In the rows, 128 means zero.
The rows of Y fall into 4 groups, and each row is roughly a mix of its group's hidden directions; one row fits no group.
Y, 109 rows:
[[119 106  89 143 113 107 139  85 168  85]
 [163  71 131 111 127 105 103 102 114 168]
 [119  93 176 121 115 109  70 119 111 151]
 [152 205 128 110 145 121 120 158 136 138]
 [145 142  84 160 120 166 172 146 113 157]
 [ 91 128 175 172 121 122 154 123 100  93]
 [141 130 103  75 138 108  72 122 160 129]
 [113 116 177 114 108 112  61 117 124 141]
 [ 95  94 165 162  91  96 152 113 128 107]
 [126 156 139  85 102 109  63 112 125 120]
 [143  62 147 133 118 123  91  89 108 133]
 [187 128 104  94 149 122  89 112 148 151]
 [123 146  99  81 148  91  72 118 123 134]
 [140  56 164 148 122 137 115 111 155 125]
 [113  92 156 164 123 138 184 111  93 120]
 [162 153 106  76 124 139  75 142 136 144]
 [ 94 130 142 184 151  99 163 109 107 107]
 [166 157  96 124  96  82 140 140 162 148]
 [140 130 138  79 186 123 107 117 169 132]
 [ 68 132 116 151 130  96 125 135 182 115]
 [164 157 105  90 147 147  73 137 147 132]
 [127 145 145 134 134  63  99 125 162  90]
 [123 126 138 159 110 195 170 148 119 142]
 [159 182  89  87 134 130 104 138 132 149]
 [114 119 198 139  83 136 136 137 153 115]
 [108  98 153 167  80 162 139 148  97 131]
 [118 186 173  98 149 129 101 156 118 127]
 [166 176  95 105 147 110 150 142 164 112]
 [170 161  96  89 126 101 115 144 150 165]
 [ 63 126 115 166 137 155 163 129 107 138]
 [114 190 120  97 127 152  83 129 122 103]
 [139 136 113  68 112 129  73 145 155 137]
 [126 139 147 183 117 139 189 130  98 126]
 [133 166  91 112 129 135 161 122 175  85]
 [138 121 145 175  60 134 147 135 104 129]
 [151 103 129  95  92 144  65 138 142 145]
 [157 123 135 137 130 150 132 164  88 191]
 [186 112  95 108 148 143  87 120 134 156]
 [171 105 126 101 121 113  62 115 146 140]
 [168 103 111 143  97 135 112 135 117 193]
 [ 88 132 140  79 108 112  71 137 128 113]
 [ 80  97  92  98 131 138  80 145 116 123]
 [ 98  67 163 116  97 156 109 115 121 130]
 [118 203 103 110 143 151 138 155 136 119]
 [143  82 151 124  92  83  93  99 132 136]
 [150 144 101 112 155 153 123 115  64 159]
 [112 122 140 150 128  73 155  99 162  87]
 [ 84  71 158 128 103 157 120 108 119 113]
 [137  91 155 127 167  67 107 120 107 126]
 [120 112 138 184 159 113 183 128 110 110]
 [121 153  86 104 163  76 122 106 149 107]
 [150 166 105  97 127 176  95 149 108 155]
 [188 118  84 117 152 108 104 102 139 145]
 [137 113 134 112 112 190 144 131  75 152]
 [134  85  77  94 144 126 140 110 138 170]
 [139 117 125  84  94 119 103 105 185 105]
 [111  95 172  90 148 132  77 117 107 131]
 [192 121 108  86 123 158 114 131 125 159]
 [108 161 131 156 165 114 192 119 116 114]
 [ 64 123 144 171 132 100 152 123 138 102]
 [179 116 108 105 128 133  63 111 139 139]
 [142 154  99 147 162 157 146 119  72 156]
 [ 97 129 159 171 112 103 178 119 136  96]
 [137 174  82 125 148  76 144 108 131 112]
 [156 194 114 128 165  92 130 148 128 128]
 [117  70 108 100 131  88 137 105 164 138]
 [135 134 163 140  95 184 136 159  96 156]
 [157 170 113 141 161 152 169 132  92 154]
 [131 147  91  95 131 114  86 144 184 140]
 [ 78  94 127 152 115 173 161 113 114 105]
 [ 78 110 158 135 133 119 179 122  86 139]
 [175 163  87  94 138 128 100 139 146 153]
 [145 165  86 144 134 162 180 153 124 138]
 [124 113 192 147 101 112 145 117 170 105]
 [129 143 140  70 119  79 113 133 121 171]
 [ 82  98 161 157 118 159 118 123  83 142]
 [174  92 104 103 126 138  74 122 138 152]
 [149  75 136 111  96 105  85 106 148 148]
 [115 132 154 146  81  86 118 134 172  94]
 [ 91  78 167 150 146 156 132 113 102 107]
 [193 154 110  90 134 130  89 133 128 142]
 [183 142 118 172 143 114 156 130 171 129]
 [164  68 127 112 140 115 109 109 115 172]
 [129 105 139 188 126 152 176 127  94 134]
 [169 175  72 123 109 114 137 133 143 146]
 [128  95 120 170 143 139 194 109 112 142]
 [130  71 109 147  78 114  90 120 130 119]
 [ 87 123 167 158 130 147 125 143 153  74]
 [139  81 149 100 116  98  94  95 101 156]
 [ 97 118 137 178 129 100 180 112 126  97]
 [108 139 184  93 112 130  72 132 129 134]
 [145 190  98 105 126 139 150 139 169 107]
 [ 88 126 153 167 144 102 152 106  83 104]
 [ 99 145 132 153 133  77 115 134 182  99]
 [104 162 162 150 149 147 124 156  75 151]
 [132 127 135 163  54  94 132 122 132 109]
 [123 181  94 111  76 103 109 143 115 123]
 [156 189 124 123 166  83 118 145 130 129]
 [138 156 130  69 153 136  74 140 130 144]
 [124  67 101 126  95 148 151  99 156 111]
 [127 188 103 134 156 147 174 150 127 109]
 [ 98 103 144 155 147  99 162  95  81 114]
 [153 124 105  77 126 121  65 127 151 139]
 [106  89 182 108 108 131  79 119 117 138]
 [134 118 123  80 138 171  78 151 122 157]
 [120 185 113 112 158 173 110 154 140 106]
 [ 99 144 151 179 148  87 144 113 107  93]
 [ 98 172 111 152 144 170 170 140 115 104]
 [118  74 138 151 129  80  97  91 118 123]]

In each list below, one row fits none of the groups, and each other row fits one group, some only roughly. Which row is it?
    z746: [ 85 176 135 149  92 112 164 128 123  98]
    z809: [120  75 179 133 102  87 109 125 142 126]
    z355: [ 92 168 101 122 171 148 163 143  96 130]
    z664: [150 116 160 172 142  94 168 101 109 102]
    z459: [124 127 128 170 154 163 182 134  87 139]
    z239: [ 98  83 127 163 124 161 169  95 129 107]
    z732: [158  66 111 164 102 107 112 102 135 124]
    z668: [135 175  88 141 157 179 149 143 127 113]
    z336: [161 159 122  83 127  94  96 129 172 117]
    z70: [ 90 154 109 107 112  75 120 121 155  88]
    z821: [156 124 105  84 121 111  90 140 183 137]
    z406: [146 147 100  87 124  87  86 112 166 120]
	z239
    z752: [116 119  92  73 117 137  87 142 163 149]
    z708: [120 180 169 107 119 153  99 160 110 150]
    z798: [ 91 142 151 132  96 176 135 164  89 139]
    z872: [157 103 137  91 127 116  60 110 129 144]
    z78: [ 90 101 140 178 130 133 185 118 118 122]
    z385: [155 110 143  83 126  88  86 135 149 162]
    z320: [124 128 124 106 100  75  94 112 173  99]
    z979: [102  89 183 131 128 130 101 134  84 148]
    z884: [104 132 150 155 128 177 169 153  86 140]
    z261: [121 141  97 175 166 144 178 118 109 147]
    z127: [ 88 124 180 143 101 109 118 136 154  85]
    z90: [108  84 164 143 101 171 120 135  85 127]
    z787: [105 125 158 134  99  81 132 113 172  87]
    z842: [107 169 112 144 162 149 177 140  89 136]
	z90
    z162: [ 66  79 138 117 100 155 142 133 126 135]
    z875: [140  68 129 135 127 119 140  91  85 162]
    z462: [ 79  99 125 129 120 174 161 126  90 149]
    z590: [163 178 136 165 140 140 167 161 111 121]
    z423: [145 142 141 168 134 172 165 127  77 138]
    z980: [139 103 116 179  79 113 134 100 147  96]
    z287: [145 166  85 140 167  95 161 125 142 100]
    z613: [159 167 134  90 144  81 102 134 160 114]
    z21: [110 123 186 163 100 147 155 136 106  96]
    z479: [ 91 134 120 166 156 106 184 113 124  98]
    z690: [168 154 106  79 133 107  78 131 140 133]
    z724: [102  82 157 176 143 140 169 132 126 109]
    z855: [155  81 110 181 145 136 157 105 105 135]
	z590
    z676: [132  94 171 181 132 137 175 114 129 122]
    z308: [125 118  93 100 109 169 174 126 166 102]
    z692: [144 181 124 100 121 157  76 152 111 132]
    z438: [139 137 135  94 143 185 106 156 102 168]
    z137: [ 79 165 153 143 103 158 114 163 149 108]
    z46: [148 151 161  64 125 127 107 143 165 114]
    z505: [152 136 132  96  77 113  75 130 160 125]
    z277: [105  73 164 146 122 135 104 121  85 153]
    z91: [106 121 139 168  98 113 155  92 129  73]
    z167: [136 141 170 114 139  80  69 128 120 139]
	z91
    z547: [ 98 120 170 121  94 184 118 145 106 148]
    z444: [122 147 108  84 105 145  78 157 165 139]
    z170: [ 91 167 155 147  79 115 159 145 125 103]
    z310: [166 189 128  81 133 121 113 130 149 144]
    z774: [ 98 149 143 170 116  96 181 118 128  97]
    z118: [ 98 135 138 190 134 155 176 132 107 128]
    z930: [150  51 106 142 109 123 132 105 126 145]
    z403: [100  97 152 133  82  95 102 119 159  96]
    z400: [140 115  96  84 169 115  87 112 164 126]
    z566: [153  67 105 144 135  95 140  87 118 140]
	z566
    z525: [180 119  99  92 149 134  92 120 122 168]
    z837: [157 107 122  88 151 169  82 135 138 158]
    z630: [149  93 129 129 139  83 114  90 178 106]
    z119: [109  93  97 172 129 162 172 121 102 132]
    z707: [155 106 124  97 134  98  83 103 178 122]
    z886: [104 117 158 158  84 114 180 123 147 102]
    z773: [ 99 101 185 154 103 114 152 124 123  91]
    z572: [ 85 164 167 140 166 124 124 140  90 108]
    z117: [113 134  90 180 148  92 151 100 122  98]
    z333: [173 147 122 162 129 180 165 142 113 144]
    z259: [138 163  95 118 135 169 128 154  79 161]
    z621: [130 126 110 195 119 136 174 126 147  98]
    z274: [153 117 155 177 139 123 179 107  96 113]
    z996: [153 183 105 118 152  82 150 106 147 120]
	z886
    z331: [109 134 102 160 122 184 181 137 112 129]
    z446: [120 139 147 170 122 183 170 138  95 127]
    z55: [128 131 109 176 129 116 198 126 116 104]
    z605: [108 165 119 158 143 171 169 154  94 136]
    z44: [174 145  81  93 152 137 108 122 118 164]
    z77: [148 115 179 163 124  90 154 110 109  96]
    z591: [ 96  94 145 145 159  99 148 104 168  93]
    z328: [ 63  86 158 125  99 139 147 133 128 120]
    z379: [120 203 102 131 137 137 150 136 149  99]
    z133: [140 117 154 172 137  74 155 111 149  95]
    z494: [ 93  91 164 152 155 136 132 129  73 132]
    z266: [122 130 109  71 105 172  94 150 140 150]
    z581: [147 141 131  67 113 147  75 138 103 133]
	z55
    z539: [108 145 156 109  97  82 113 121 172  93]
    z748: [122 123 180  75 136 106  88 128 143 108]
    z611: [ 71 129 138 128 110 185 137 141  93 134]
    z554: [116 103 106 142 160  62 135  99 152 132]
    z169: [137 158 155 122 110 183 117 146  75 124]
    z802: [ 96 105 105  77 112 122  99 137 176 141]
    z294: [118 134  77 152 124 168 184 123 132 115]
    z912: [ 97 168 123 116 119 185 162 141 140  98]
    z286: [143 138 135 152 173 167 175 131  95 151]
    z806: [144 127 144  86 122 116  54 124 146 125]
    z744: [163 167  74  96 154 113 109 122 123 146]
    z623: [144  94 113  99  96 134  83 130 181 129]
    z140: [119 138 164 129 158  71  80 115 115 120]
	z623
    z381: [157  74 124 130 170 164 108 108 104 141]
    z110: [122 145 125 125 168 180 151 150  85 158]
    z953: [165 111  78  92 128 159 114 127 105 163]
    z863: [144 160  94  77 118 146  86 149 118 152]
    z318: [117 160 109 124 155  68  86 122 149 113]
    z835: [172 167 112  80 123 128 127 148 171 131]
    z952: [104 160 115 177 141 158 151 144  81 141]
    z897: [117 202 107 136 147 141 157 142 135 103]
    z609: [ 85 112 150 137 159  95 159 109 158  91]
    z126: [167  77 122 130 140  72 112 116 125 150]
    z442: [128 132 157 165 127 174 161 129  74 130]
	z953
    z339: [ 57 120 156 125  99 126 111 146 146 101]
    z8: [ 97 188 115 148 102 129 169 139 128 100]
    z780: [102 123 154 163 114 171 161 153  84 136]
    z302: [ 87 108 133 177 124 145 172 138  92 116]
    z841: [ 97 122 134 161 176 138 186 123 109 117]
    z317: [105 137 103 172 131 140 181 132  81 126]
    z332: [104 105 130 164 143 146 197 130 105 137]
    z295: [154 187  90 104 116 130  94 138 155 119]
    z445: [173 160  73 119 144 135 125 127  97 159]
    z312: [ 99 170 170 120 104  89 101 159 120 135]
    z427: [137  97 121 168 182 120 170 100 126 120]
    z968: [ 99 130 169 169  84 121 167 133 126 105]
    z846: [142 154 128  80 117 161  86 160 115 160]
	z312
    z755: [118  64 175 151 118 117 113 117 146 106]
    z803: [121 106 105  88 107 186 126 142 122 169]
    z255: [133 141 122 108 128 185 124 135  67 156]
    z300: [ 90 113 155 135 108 185 124 143  90 152]
    z489: [ 88 129  93 125 151  72 127 113 145  91]
    z321: [107  81 138 150 145 140 171 107  82 146]
    z579: [154 186  81 127 131 136 160 139 157 122]
    z284: [111 166 140 134 105 195 121 162 114 131]
    z794: [107 103 138 136 154  80 138  99 171  91]
    z50: [ 89 147 153 163  98 147 170 149  95 119]
    z365: [113 173 109 116 116 174  94 166 149 143]
    z705: [120  80 170 122 110 140  93 137  99 167]
    z957: [ 89 127 158 129  95 187 135 150  99 125]
    z388: [171 133 116  88 154  89  97 122 127 168]
	z388
